In the rows, 128 means zero.
Each named turn below is shown by a few rows before and after it. Which turns, in which order, take the first row of each later pair to the second? The first pair is answered.
Y:
[164 131 124 111 129 132 109 131 114 128 160  98 173 131]  ->  [103 138 118 125 117 145 156 148 135  99 141 120 101  84]
[128  90  88 171 161 138 118  84 109  94 160 129 151  63]  ->  [116  94  99 190 168 135  98 103 110 108 151 140 112  67]
[214  72 156 199 149 177 120  60 169 134 104 121 179 108]  ->  [143  88 147 204 132 198 173  78 189  99  87 133 117  61]
J:
[ 92 119 106 232 166 119  89 112 150 116 128  86  96  74]  ->  [127 159  90  64 143  83 128  94 124  97 137  75 209 162]
[109 128 158 111 126 134 152 144 143 130  73 173  71 136]  ->  [ 98 163 112 102 128 107 134 177 122 119 109 139  70 130]
[ 69  84 136 160 105 214 176 107 153 113  91 195 106  77]  ->  [ 62 179  39  99 103 150 147 185 100  74 177 117 112  92]
M:
[115 113 131 127 120 124 145 120 129 112 139 139 110 124]  ->  [124 102 132 141 135 118 141 107 129 114 128 139 124 129]
[121 134 111 130 108 120 128 176 154 129 146 110  35 130]  ->  [120  92 121 102 103 149 191 102 180 101  97 116 120 105]
[133 120 109 151 172  94  97  91 131 139 139 128 196 143]  ->  [107 170  82 146 153  96  93 163 117 131 177 116 121 131]
[ 83 131 138 140 133  91  99 151 124 158 117 164  61 156]  ->  [ 54 139 126 110 107 122 169 130 147 108 104 153  76 118]
P:
[ 71 171 103 187 158  76 137 162 143 113 118 105  41  80]  ->  [ 77 163  95 204 168  58 107 158 130 126 120  96  51 101]
[188 152 118 184 140 158 131 171 141 121 174  94 123 120]  ->  [170 160 112 171 133 174 163 176 142 110 173  93 109 111]
[158 111 191 142 111 179 126 173 139 155 132 174  72 125]  ->  [116 130 175 104  95 172 164 184 141 129 131 165  64 119]
Then:
Each pair is 2 to 3 turns apart.
[179  96 174 126 126 152 111 139 141 170 115 168 133 166]  ->  [155 125 157  70  96 172 171 147 148 130 120 150 131 144] | M then J then M
[119 128  74 158 132 123 132  96 135  82 143  98 149  73]  ->  [115 141  88  88 116 127 168  86 128  80 129 110 175 112] | Y then M then J
[ 60 137  86 128 120 113 132 140 145 129 117 128  78 131]  ->  [121  81 121 166 141 123 106  69 160 155 101 139 145 140] | P then Y then J
[164 142 129  95 113 168 145 119 100  88 158 128 134  71]  ->  [198 125 161 101 129 147  94 112  91 135 154 147 142 121] | M then M then J
[146  95 157 146 120 169 150 120 162 158  82 179 113 125]  ->  [ 96 162  80 129 106 128 144 178 132 114 130 119  72 113] | P then J
[ 85 148 102 152 127 125 177 136 138  83 119  99  93  83]  ->  [173  91 164 149 153 125 126  80 131 151  96 130 174 148] | J then M then P
[114 150 134 118 118 133 137 145 133 119 124 139  76 128]  ->  [161 146 129 131 135 118  94 147 116 136 149 123 117 148] | Y then J then J
[111 164 126 153 123 116 118 158 104 134 137 130  76 104]  ->  [114 119 138 156 137 132 149  75 124 117  87 151 153  97] | M then M then Y
[128 173 118  47 102 136 170 147 118 108 137 122 142 137]  ->  [ 90 107 166 135 123 156 157 101 150 130  76 170 102 115] | P then J then P
[129 139 124 122 152  83  85 131 117 151 122 134 141 185]  ->  [101  99 136 176 153 117 117  91 151 126  94 141 138 123] | Y then P then J
[226  62 133 193 138 143  88 113 109 126 123 118 181 104]  ->  [214  49 159 175 133 147 102  95 121 144  88 142 174 120] | P then P then M
[ 97  92 150 127 153 148 143  96 148  93  90 159  64  71]  ->  [134  88 141  86 147 152 160  64 142  77 102 135 146  75] | Y then Y
[168 141 112 130 107 144 149 136 146 115 164 102 162  91]  ->  [176 132 140  91 117 111 132 119 132 151 137 129 178 157] | Y then J then M
[ 72 131 163  97 105 158 174 127 153 126  70 187  68 133]  ->  [138 121 170  66  99 189 186  97 152 126  79 178 147 138] | Y then P then Y
[129  81 142 152 156 134 129 130 175 167 134 136 131 138]  ->  [130 102 119 108 141 127 161 116 168 140 149 108 175 147] | Y then J then J
[169 111 136 152 143 160  96 127 127 144 122 110  98 154]  ->  [136 116 142 160 132 172 122 137 145 130 118 113  73 125] | Y then Y
[155 172 132  54 100 158 177 145 121 121 144 114 169 130]  ->  [163 111 163 211 147 153  92 138 131 163 136 138 104 100] | M then J
[210 139  91 163 119 147  94 131 123 143 154 108 134 133]  ->  [209 123 112 178 116 157  90 126 129 151 143 121 128 126] | J then J
[194 101 178  98 150 125 114 113 151 186 100 176 158 188]  ->  [227 130 153  76 141 124 105 147 135 173 142 143 163 178] | J then J then P
[111 125 108 116 115 156 175  97 147 101 105 116  98 111]  ->  [119 143 118 123 112 153 137 143 135 123 119 121  48 121] | Y then M
[116 161  93  56 137 123 163 109 127 133 152 103 189 105]  ->  [ 51 166  95 116 142 103 144 143 136 137 138 127  80  93] | P then Y
[147 169  72 128 114  85  89 136 113 118 146  79 171  99]  ->  [167 118 145  99 104 114 111  79 132 159  81 145 203 140] | Y then Y then J
[151 121 166 122 108 140 128 138 165 165  93 145  90 130]  ->  [108 154 101  77 110 106 164 117 154 116 106  98 146 127] | J then M then P
[135 104 167 188 155 120  62 125  93 175 117 126 122 107]  ->  [100 106 160 114 120 152 175  75 118 115  81 125 167  84] | J then J then Y
[150 156 150 105 121 140 117 165 109 148 137 135  85 170]  ->  [127 154 152 124 113 161 140 167 129 132 127 138  61 129] | J then M then J
[ 85 151 117  97 119 119 140 147 132 115 134 142  81 147]  ->  [115 148 132  92 117 122 126 152 130 132 137 152  91 172] | J then Y then M
[ 71 112 146 195 141 135 148 114 160 111  97 142  90  83]  ->  [ 90 178 102 130 147  65  94 161 110 131 145 121  94 154] | J then Y
[ 51 111 165 106 140 181 180  94 145 135 100 147  73 125]  ->  [147  92 198 123 152 187 120  98 131 198 122 167 103 166] | Y then P
[115  96 128 180 127 115 114 135 134 147 128 115 102 106]  ->  [ 97 106 137 104 112 116 163 117 139 132 101 133 129 138] | J then Y then J
[110 158 107 111 136  85 124 152  98 115 133 103 132 141]  ->  [147 121 141  90 130 122 151 109 114 118 111 123 180 146] | J then M then Y
[ 86 101 121 163 147 120 141  81 143 120  92 144 113 104]  ->  [107 148  82 110 144  76 120 113 115 106 140  99 147 130] | J then Y then Y
[128 149 146  58 117  99 138 143 108 134 156 135 113 195]  ->  [112 156 128 103 125  96 115 171 106 135 172 124  75 171] | J then J
[153 103 148  72 148 102  92 108 119 187 115 151 154 182]  ->  [ 98 138 129  79 133  90  87 160 114 178 122 150  74 174] | Y then Y then J
[130 153  89 149 107  99 126 134 112  82 148  88 158 136]  ->  [ 83 147 106 177 101 103 131 139 120  91 124 117 103 125] | M then Y
[150 134  91 114 133 116 111 100  88 101 149 127 180 156]  ->  [ 76 143  76 149 137  95 112 113  96  98 136 139  98 133] | Y then P
[142 146 121 105 101 158 158 188 128 103 150 136  86  91]  ->  [194  91 159 146 146 127  84 139 115 163 131 152 136 143] | M then M
[ 83 120 161 151 121 139 135 148 135 135 117 149  61 114]  ->  [ 96 109 175 111 114 145 157 122 135 135  94 160  94 140] | J then J
[106 131  68 124 133  78 125 117 113  98 136  89 170 119]  ->  [ 88 142  76 126 133  61 118 138 110 108 134  98 136 141] | J then Y then J
[202 114 151 128 128 133 109  85 122 121 127 107 180 147]  ->  [195 147 141 135 110 150 101 160 114 128 161 100  97 127] | M then P
[118 149 133  71  89 143 173 152 129 109 146 108 118 142]  ->  [ 94 102 155 184 122 134 127 111 143 138 110 129  91 117] | P then M then J
[100 132 114 140 136  89 116 121 108 117 138 110 121 128]  ->  [ 88 121 123 121 122 118 157 107 124 105 110 127 121 113] | P then J then Y
[154 141 143  80  94 112 126 177 124 144 129 144 106 146]  ->  [187  99 161 115 104 138 124 130 139 150 116 149 140 130] | Y then J then Y
[172 122 134 134 147 110  88 133  95 153 147 135 129 177]  ->  [143 157 127  98 105 154 159 164 115 108 156 129  86 125] | P then M then P
[136 126 117  89 148 128 106  98 116 136 119 169 183 130]  ->  [123 147 108 132 152 127  67 144 104 155 143 168 117 120] | M then J then J
[185 117 150 186 131 146  67 167 105 168 148 152  77 155]  ->  [197  97 179 158 121 161  90 131 119 174 115 178 109 172] | J then J
[127 134 124  86 116  94 163  89 114 130 106 166 154 178]  ->  [157 128 142 163 124  98  94 130 104 171 129 168 102 170] | M then P then J
[163 124 113 163  88 161  84 164 122  99 143 122  91 121]  ->  [182  90 131 164  98 162  99 101 140  98 108 133 149 127] | M then M
[110 127 138 149 146 107  94 136 124 117 150 120 105 121]  ->  [147 126 150 112 137 108  94 132 115 138 148 124 128 147] | J then M then P
[ 99 119 118  85 110  90 126 124 109 106 156 121 146 165]  ->  [ 66  85 128 150 117 107 138 111 132 106 128 141 102 128] | Y then M then J
[102 144 118 148 110 141 153 133 136 111 134 117 104  98]  ->  [159 130 137 127 120 120 104 125 120 148 140 130 153 156] | Y then J
[141 108 144 139 173  96 107 126 107 135 105 143 148 156]  ->  [124 147 115 128 142 128 157 169 115  85 142 108 120  99] | P then J then M
[101 156 123 106 133 107 105 128  98 119 147  97 154 133]  ->  [141 104 180 139 133 162 117  97 121 147 117 133 152 119] | P then J then P
[ 95 143 103 129 119 108 119 162  96 120 141  99  78 136]  ->  [148  72 161 142 127 146 131  86 120 152  93 132 136 147] | Y then J
[117 158  87  65 109  95 145 135 105  94 132 115 140 133]  ->  [126  91 139 185 137 117 106  90 132 134  85 153 103 100] | M then J
[169 122 114 196 131 149  91 139 155 145 151  97 119  73]  ->  [150 131  97 149 107 169 150 128 161 113 144  83 140  64] | Y then P
[ 81 111 157 166 103 192 191 139 159 118  94 168  71  82]  ->  [104 181  63 146 130  80  90 193  91 109 191  83 108 125] | M then J
[160 101 116 176 158  90  93  71 125 127  90 102 164 144]  ->  [102 118 102 145 134 112 168  67 141  81  74 105 157 106] | Y then J then J
[152  82 174 133 137 143 134  56 144 151  93 151 174 139]  ->  [ 82 143 151 154 120 142 126 158 133 143 122 150  26 109] | Y then M then M
[129 153 132  82 120 136 147 157 129 112 135 118 116  81]  ->  [126 152 124  95 135  94 101 159 105 139 136 119  97 115] | P then Y
[151  91 195  94 116 190 180  86 149 133 100 174 141  98]  ->  [ 93 163 124  24 107 124 194 120 118  95 140 129 147 120] | P then J then J
[143 148 106  78 109 125 152 142 113 107 153 114 147 134]  ->  [121  96 147 170 114 165 145 123 150 122 117 132 108  88] | M then J then P
[140 135 142 122 155 112 101 133 129 164 155 163 127 166]  ->  [109 159 105 100 136 126 149 137 140 110 171 119 137 115] | Y then J then J
[169  77 157 149 155 141 109 111 127 157 112 155 150 130]  ->  [114  96 144 157 153 112 102 134 126 154 102 167  89 132] | Y then P then Y
[142 159  94 137 118 116 114 154 105  94 155 107 107  96]  ->  [154 169 123  99 107 132 128 174 104 115 139 136  87 125] | J then M then M
[138 107 137 146 148 127  89  81 112 140 105 133 190 137]  ->  [139 126 124 127 145 110  86  99 102 136 124 115 199 144] | J then J
[ 73 131 145 174 140 115 119 142 161 131 112 171  69 133]  ->  [ 87 125 116 107 144  91 154  79 157  98 109 145 181 153] | M then J then M
[ 93 123  65 136 136  65 120  73 123  98 135 112 183 123]  ->  [141 101 120 211 138 101  61 117 134 157 146 152 104 111] | J then M then P
[170 133 162 174 109 150 107 154 157 169 126 164  50 138]  ->  [177 147 123  61 106 123 168  80 159 119 106 136 190 164] | J then Y then M
[179 159 113 181 139 140  70 169 101 155 166 130 120 115]  ->  [187 118 150 195 136 164  80 141 122 170 130 156 117 113] | J then J
[119  71 146 156 139 167 151  80 173 121  80 148 143  97]  ->  [ 79 102 133 182 135 156 136 129 163 121  99 149  74  84] | M then Y then Y
[ 98 119 108 206 159  80  68 106 114 115 137 117 112 131]  ->  [151  98 108 178 138 138 121  73 129  87 147 103 193  98] | P then Y
[115  78 147  89 113 145 150  80 125 101  99 145 165 148]  ->  [129 125 144 115  96 166 121 182 118 119 157 145  55 131] | M then P then M
[117 126 138 111 128  99 134  86 132 131 108 142 169 147]  ->  [123 126 123 178 147  98  93 117 129 142 135 125 122 117] | P then J
